rotation ticks, each row followed by its count of ticks
The counts run from 0 to 409.
[ 17 -10  15 -14 -15  -6  39  15   5  28 -14 -15  18  39  -9 -15 -27  67
  22  17 -26  28   1  45 -39  12 -11  14 -35   7   6   1 -23  23 -30 -23
  -1  -1 -33  17 -11  33   4   4  25 -20  11  19 -25 -22  44  29 -45  -9
 -21 -43   0 -37  -7 -26   0   7] => 372
[ 36  -9  24   9 -16 -30  34  12   5  25 -34 -17  11  45  14 -19 -11  50
  16  19 -34  19  -1  17 -24  32 -25  33 -54 -19  15  11 -27  -2 -41 -14
  23  13 -16  22 -22  30 -22   2  18 -12  31   5  33 -27  27  25 -44 -12
 -10 -67  20 -27   4  -2  29  10] => 163
[ 41  10  -9   8 -33  13  36  25  -5   2 -28   7  13 -10  50 -49 -45  33
  14   6  -3  10 -18  26  -4  34  28 -10 -44  36   5 -12 -49  16   1   8
  -7  20   3  -2  10  29   5   5  34  -2  52  11 -16   7  26 -23 -21 -30
   5 -23 -46 -10 -14  31  21  22] => 222
[ 18  -9   4  22 -20  -8  36   7 -16  16 -51   1   1  11  18  -4 -46  41
  10   0 -11  37 -11  30 -10  30   4  15 -52  20  13  19 -18   4 -65   4
   0  11 -20  13 -20  -6 -28  10   4  -2  36  -7 -32 -25  34  29 -69 -27
  17 -36 -16 -13  25   7 -12   3] => 63
[ 16  -6 -24 -31   3  -2  48  30  26   8 -36  -9  20   0  24 -25 -50  17
  -2  12  -8  35  -4  14 -10  31  -8  14 -32  20  58   3 -32  39  -8  11
 -12  32  -3 -12 -22  26  -1  52   0 -28  42  -2 -28 -22  10 -29 -29 -12
   9 -49 -29  21 -17  27 -10  -1] => 203
[ 42 -14  13  -1 -12  -9  47  -2  11  30 -30 -42 -14  52 -11 -32 -20  50
 -12  27 -33  48  11  22 -37  23 -26  28 -46 -11  38  -6 -34   8 -46  -8
 -12  18  -9  12   1  19 -14  11  19 -35  20   0   3 -34  11  19 -41 -16
  -6 -44  -3 -11  -9 -17  14  -3] => 284
[ -2  -1  22 -13   4 -29  25  61  -7   9 -17   8  24   8  14  -6 -48  17
  -3  37  25  39  -6  11   0  25  10  -1 -46  21   9  15 -45  23 -29  -5
  -7 -17 -43  21  -8  55   9   4  53 -18  55  27  -8  -7  24 -13 -36 -11
  -3 -34  -2 -16  -2  11  -7 -21] => 348
[ 20   4  -1  -4 -29  -6  29  -9  17  17 -29 -30 -30  40 -23 -23 -29  53
  -3  19 -39  38   2  26 -26  18 -16  15 -39  -2  37   2 -31  15 -56 -16
 -26  20  -6   8  -3  34 -11  19  16 -30  13   7  13 -31  11  -2 -49 -20
  -9 -55 -15  -3  -1  -9   3 -10] => 285
[ 22 -17   6 -22 -18 -10  45   7  -3   2 -18 -16 -22  27 -19 -38 -61  26
   2  31   5  56  13   5 -24   2  15 -14 -44  31  14   4 -48  38 -42   2
 -44  11  -3   7  10  32   7  14  19 -11  25   3 -32 -32  19   4 -36 -26
   7 -35 -38   0  -7  -2   5 -15] => 89
[ 17 -22  33  -5 -28 -27  13  23 -16  22 -39  21   0  23   0 -12 -24  18
  10  38  30   0  -5  26   1  37   1  18 -61  32 -10  12  -4  -5 -53 -13
  13  -5 -23  15  13  36 -22 -17  45 -15  39   4  -2 -34  19   3 -61 -21
  18 -44 -20 -17 -12   9  27  20] => 38
[ 26 -23  -6 -10 -12 -28  28  -5  16   8 -36 -29  23  34   5   4 -18  48
 -15  20 -28  12 -39  20  -8  37 -16  26 -43   7  31  16  -6  21 -52  -4
   3  -5 -37  26 -55  43 -17  30  14 -21  26   4   7  -7  14   9 -26  -9
   4 -74  11  -9   1 -11  15  -8] => 270
[ 43 -35   9 -12  13   3  61  18   1   0  -7 -22  -6  25   7 -33 -47  19
 -23  25  -8  54   0  10 -16   5  -5   1 -42  25  31   5 -45  34 -25   8
 -51  34 -16  12   0   1 -13  24  11 -22  31  13 -30 -33  18  14 -31 -18
  25 -26 -18   6 -22  22   6 -21] => 87
[ 27 -44  13 -10 -18  -7  40   0   1  18 -35 -22 -12  46  -7  -8 -40  37
  -1  27 -13  38   7   7 -18  19 -27  30 -49   8  30   4 -23  19 -50  -3
 -21  13  -3  17 -25  16 -31  27  13 -15  19  -5  -6 -52  -4  26 -39 -17
  30 -54   8   9  -5  -2   8 -20] => 179
[  3  -9  -1   3  -8 -29  31  14  10  -6 -38  17  14  -6   7   0 -35  27
  -4  22   0  33 -35   5   1  36  21   0 -46  43  28  32 -21  21 -50  11
  -6  -4 -21  30 -44  12 -14  27 -12   1  42   5 -43 -14  44  17 -59  -9
  14 -59 -22  -9  18  12  -3  -8] => 65
[ 20  15 -39  -7 -40  16  29  15   8  15 -30 -12   6   7  10 -45 -48  50
  15   9 -21  12  -4  31  -8  27   4  -3 -42  34  23 -14 -47  32 -22 -12
 -13  15  -8  -6  12  48  -6  20  47 -25  39  -9 -10   0  11 -31 -27 -31
 -16 -23 -39  -8 -23  10  -3   2] => 114
[ 42 -21   6 -19  -9 -26  27   0  16  11 -36 -44  15   3  21 -17 -21  33
  -8  28  11  50  -2  33  -7  34  17   5 -65  -4  49  25 -13   9 -28  21
 -19   5   8   5 -15  14   8   3  -1  -2  32  26 -32 -39  16  -6 -53  -1
 -11 -43 -47   4   5 -11   8  18] => 293
[ 26 -22  22  15  -1 -14  24  36   0  19   1  27 -13  33  -2 -32 -22  23
  -5  36 -13   7 -42  25   0  24 -17  14 -50  38  -2 -17 -31   6 -44 -23
  -8  11 -47  29  20  34 -22 -10  53 -44  53   9   1  -4  13 -10 -30 -10
  17 -26  -6 -11 -23  27  37  -7] => 141
[ 54 -21   5  14 -19 -15  40  -3   3  14 -46 -45  24  27  27   5 -20  54
  -9   6 -29  14 -30  18  -7  42 -20  38 -51   3  25   5  -7   8 -51  -4
   1   1 -34  26 -47  21 -29  12  20 -18  23   2   5  -3  13  16 -32 -18
  11 -53   2  -7  -3 -14  14  -6] => 271
[ 36 -16   2  23  13 -18  50  29  11  -7  -1 -11  51  14  34  -7 -22  30
 -15  13 -29  34 -41   5  -5  26  -5  15 -45  17  12   4 -34  15 -15   7
   2  -2 -43  46 -52  27  -1   3  33 -15  54  22  -2  13  40  14 -22 -13
 -12 -53   6 -14  -6  18  28 -12] => 362
[ 27 -15  33  -8  -2 -39  29  10   0  -6 -38 -20  21   5  16   2 -38  16
 -11  31  22  54   1  -1  -5  28  15  -4 -49   3  23  42 -27  14 -38  14
  -6  -7 -14  20 -38  21   3   7   9  17  42  26 -20 -25  48  25 -51 -15
   1 -58 -25 -10  17  -2   4   1] => 68
[ 16  -7  -7  -6 -33 -19  29  14  -1   9 -32  21  38   4   6  -7 -33  51
  21  13 -16  -5 -35   7   0  38  22   2 -31  38 -14  10 -20  35 -30  -9
  23 -11 -36  30 -53  47 -12  24  22   4  25  -2 -19  10  46  22 -31 -13
   0 -67  -4 -39   0  10  20   2] => 357
[ 29 -17  24  17   6 -17  37  12   3   9 -19   3   0  10  14 -15 -22  38
  -5  17 -17  47 -18  36 -21  24   3  13 -56  18  30  11 -26   8 -49   0
 -12  22 -18  27 -10 -10 -21  -4  -6 -13  39  23 -42 -30  40  13 -66 -10
   6 -33 -32 -12  16   7  14   1] => 171
[ 28 -24  13   5 -38 -10  34  11 -25  19 -45   5  15  25   8  -8 -48  49
  22   3   2  -1  -7  25  -7  35  14  14 -36  41 -24   8 -17  18 -40 -13
  12 -10 -33  12 -19  37 -22   3  57   6  32  -5 -16 -10  32  33 -31 -31
  19 -50   4 -38 -12   6   9   2] => 355
[ 12 -13   7 -25   8   3  41  61   1  16  -4  17  23  30  14 -34 -39  16
  11  32   0  14   0  26  -9  21 -20  24 -38  18   9  -5 -35  22   5 -12
   6  15 -34   8   8  54  -2   2  54 -32  54   9 -10 -28  15  -5 -29  -8
  12 -39  10   3 -40  29  16   6] => 229
[  6  13  -5  -2  -7 -21  29  36  24  13  -6  16  26  14   3 -23 -21  55
  14  15 -39  -7 -51  27 -16  41  -1   9 -29  17  10  -7 -31  20 -16 -25
  20   9 -47  30 -42  44 -14  -3  27 -16  51   6  -4   6  59   1 -33  -1
 -21 -63  -9 -45  -8  17  26   6] => 253
[ 39 -20  -7  -7 -14  -5  64  -1  23   7 -26  -8   7  10  15 -33 -32  58
  19   5 -31  33  -7  15 -25  26   4  14 -31  18  15   0 -30  27 -12  -2
  -7  41   0  22 -31   4 -10  26 -18   8  21   7 -31 -25  50  34 -40 -22
  -2 -59  -8 -25   5  12  16  15] => 79
[ 44 -25   2  -3 -19  -2  24  23  19  20 -10  -6  -6  29  10 -50 -15  11
 -14  38  -3   1 -37   2  -1  37 -10  18 -47  30   6 -13 -31   7 -17  -9
  -2  17 -13  19  14  47 -15  -3  47 -36  48  -8  33 -11  -6 -24 -12 -13
  20 -42 -15   5 -35  43  57   5] => 20
[ 21 -20  34  -6  -1 -27  29  12   2  12 -21 -25  -2  44  -3  -6 -31  20
   0  44  12  64  19  20 -26  22 -14  16 -53 -13  35  22 -25  12 -42   3
 -20   5 -14  18  -7  19   2  11  16 -21  35  24  -3 -49  19  19 -60  -5
  -4 -49  -5   3   3 -19   2  -5] => 176
[ 42 -14   5   3 -15  -4  30  -7  20   6 -11 -38  12   7  16 -39 -21  42
  -3  22 -11  38 -25  46 -20  37  13   3 -56   9  43  -5 -33   6 -13  -2
 -25  28   5  11  11   2   6 -17   6 -19  22  21 -29 -28  35 -14 -52  -9
 -18 -29 -56 -12   0  -4  23  23] => 397
[ 36  -2  -1 -17 -30   2  46   0  17  24 -20  -3 -35  26 -14 -49 -40  35
  25  23  -5  41  28  18 -24  13   6  -6 -36  22  18  -1 -41  25 -17  -7
 -18  28  21   8  23  23  -5  17   5  -4  17  -6 -12 -41  31   9 -48 -20
   1 -54 -31 -16  -8   7  11  23] => 197
[ 35   5 -23 -21 -15 -13  36  12  46  11 -35 -11   3  -3  19 -42 -20  24
   2  22 -14  19 -17   5  -5  39   4  -6 -36   8  60  11 -33  21  -2  10
   9  26  20   7 -27  31  10  39 -15  -8  39  -2   7 -18  27 -30 -33  -6
 -11 -74 -31   6  -4  28  23  26] => 307
[ 54 -42 -15 -25 -14  -4  46   0  20 -11 -12 -10  13   1   7 -40 -29  22
  -7  22   3  20 -29  -1  12  31  22  -7 -44  54  13  -5 -39  38  -4  16
 -36  17  -1  18 -14  27  13  14  13  -2  39  -4 -29   2  25  -7 -18 -24
  21 -37 -36   5 -22  39  46  -2] => 103
[ 45 -29 -15 -34 -20  10  58   1   7  10 -58 -34  29  17  25 -21 -41  44
  13   1  -2  21  21  19 -10  37  -1  23 -42  16  36   8 -14  32   1   2
   0  12   7  -4 -33  37   4  31  20  -6  25   1 -26 -28  18  14 -17 -22
  14 -50 -10  -3 -22   6  -6  19] => 96
